In the data rows, the value 50 means zero.
Here are some points:
[37 70 38 41 40 42 42 42 67 93 46 42]
[39 42 59 44 40 53 43 51 50 99 33 45]
[48 89 38 64 47 37 61 38 38 56 51 33]
[41 54 54 53 64 69 40 42 42 64 36 42]
[43 65 48 31 42 38 43 53 49 39 99 44]
[56 57 79 47 37 51 34 40 37 44 45 73]
[37 40 70 73 54 38 37 40 39 48 57 65]
[63 41 64 71 45 41 73 37 37 46 40 42]
[50 85 34 51 37 34 43 37 47 87 54 43]
[71 48 47 38 36 46 41 93 59 39 33 49]
[47 51 54 42 66 63 52 41 43 50 36 54]
[37 49 36 43 39 95 52 51 45 59 42 51]
[49 42 54 62 39 62 53 68 42 46 39 43]
[69 51 56 46 59 53 35 31 69 43 40 49]
[47 62 34 59 38 42 74 52 38 60 50 43]
[55 43 40 79 51 40 47 61 51 43 57 33]
[38 45 70 48 81 34 40 33 55 57 56 42]
[40 49 41 48 55 58 64 51 52 40 61 41]
[99 56 51 44 40 33 34 74 57 32 31 38]
[52 39 36 54 55 60 67 46 53 51 35 52]
[36 62 59 52 43 40 45 51 64 47 66 35]
[49 53 44 39 34 74 41 56 51 45 50 64]
24 more points follow, each with its number after it:
[61 46 56 59 54 41 44 48 42 40 45 64] 0
[33 62 64 42 78 36 40 44 68 39 47 46] 1
[54 60 43 37 41 57 34 51 40 43 55 85] 2
[43 61 36 48 53 57 41 57 50 56 47 51] 3
[54 54 47 61 44 42 46 80 44 40 48 40] 4
[40 46 73 46 41 36 62 51 41 58 53 52] 5
[47 46 46 44 65 59 42 41 41 50 59 60] 6
[42 41 41 33 57 87 46 60 54 47 51 40] 7
[88 41 49 42 35 57 37 80 55 36 32 48] 8
[50 38 35 71 56 47 61 69 45 49 42 34] 9
[37 44 67 41 46 40 39 34 59 81 61 52] 10
[45 47 45 45 66 36 55 40 58 54 74 35] 11
[41 74 32 63 62 42 39 53 45 35 32 80] 12
[59 40 46 79 40 46 58 42 45 41 44 59] 13
[36 60 34 42 68 79 33 40 58 52 36 62] 14
[35 42 55 62 46 49 75 40 39 60 46 53] 15
[40 64 33 35 72 40 45 42 99 47 33 35] 16
[39 62 34 55 54 65 54 47 51 45 47 47] 17
[48 41 46 43 40 44 39 63 32 60 62 80] 18
[43 42 64 41 75 54 50 36 42 44 53 56] 19
[34 60 71 36 43 33 55 40 51 85 55 36] 20
[54 40 51 99 40 36 62 31 36 64 35 49] 21
[56 60 36 47 40 37 98 45 38 58 51 34] 22
[56 48 47 58 37 61 64 51 56 43 45 33] 23
Which of these numbered points is nearest to each point below by angle, seen from the average point of the first points? Its number follows each.
[46 41 78 36 41 36 40 38 76 65 60 43] > 10
[50 85 35 59 42 30 44 40 33 60 90 32] > 11
[51 57 51 60 39 51 36 63 44 34 65 48] > 4
[50 51 63 85 38 51 37 40 49 58 34 41] > 21
[50 48 39 90 46 59 56 38 37 54 36 48] > 21
[44 36 68 56 65 46 62 38 52 34 42 57] > 19
[53 38 53 43 43 38 33 91 37 57 50 64] > 18
[37 51 43 48 39 52 63 57 64 54 49 43] > 23
[47 35 48 47 35 44 34 44 39 47 66 99] > 18
[47 54 40 46 53 77 35 45 65 46 38 55] > 14
[76 57 70 40 40 40 51 45 37 43 46 54] > 0
[42 57 39 54 39 51 53 63 46 51 68 38] > 4
[50 61 36 37 61 33 58 47 34 88 51 44] > 20
[49 45 51 39 40 35 58 54 55 53 46 76] > 18
[43 47 49 78 49 58 52 41 46 41 41 54] > 13
[34 53 60 39 38 43 50 50 76 47 74 35] > 11
[64 37 60 78 39 46 70 47 47 39 33 40] > 13
[37 41 74 53 48 45 48 38 52 68 52 45] > 10
[37 51 47 46 42 53 35 47 71 59 51 62] > 10
[49 86 41 47 38 52 88 36 32 41 43 46] > 22
[49 64 37 48 35 44 62 53 44 59 64 40] > 22
[43 41 49 51 52 65 48 59 56 38 46 52] > 7
[34 46 54 37 73 41 61 75 42 54 39 45] > 9
[58 34 56 45 55 63 82 41 42 35 44 44] > 23
[60 59 44 48 72 58 37 37 48 34 55 50] > 6
[71 55 57 54 38 64 49 40 41 39 49 44] > 23
[43 52 65 36 41 47 56 64 55 48 54 39] > 5
[43 45 34 41 68 93 35 36 52 57 41 55] > 14
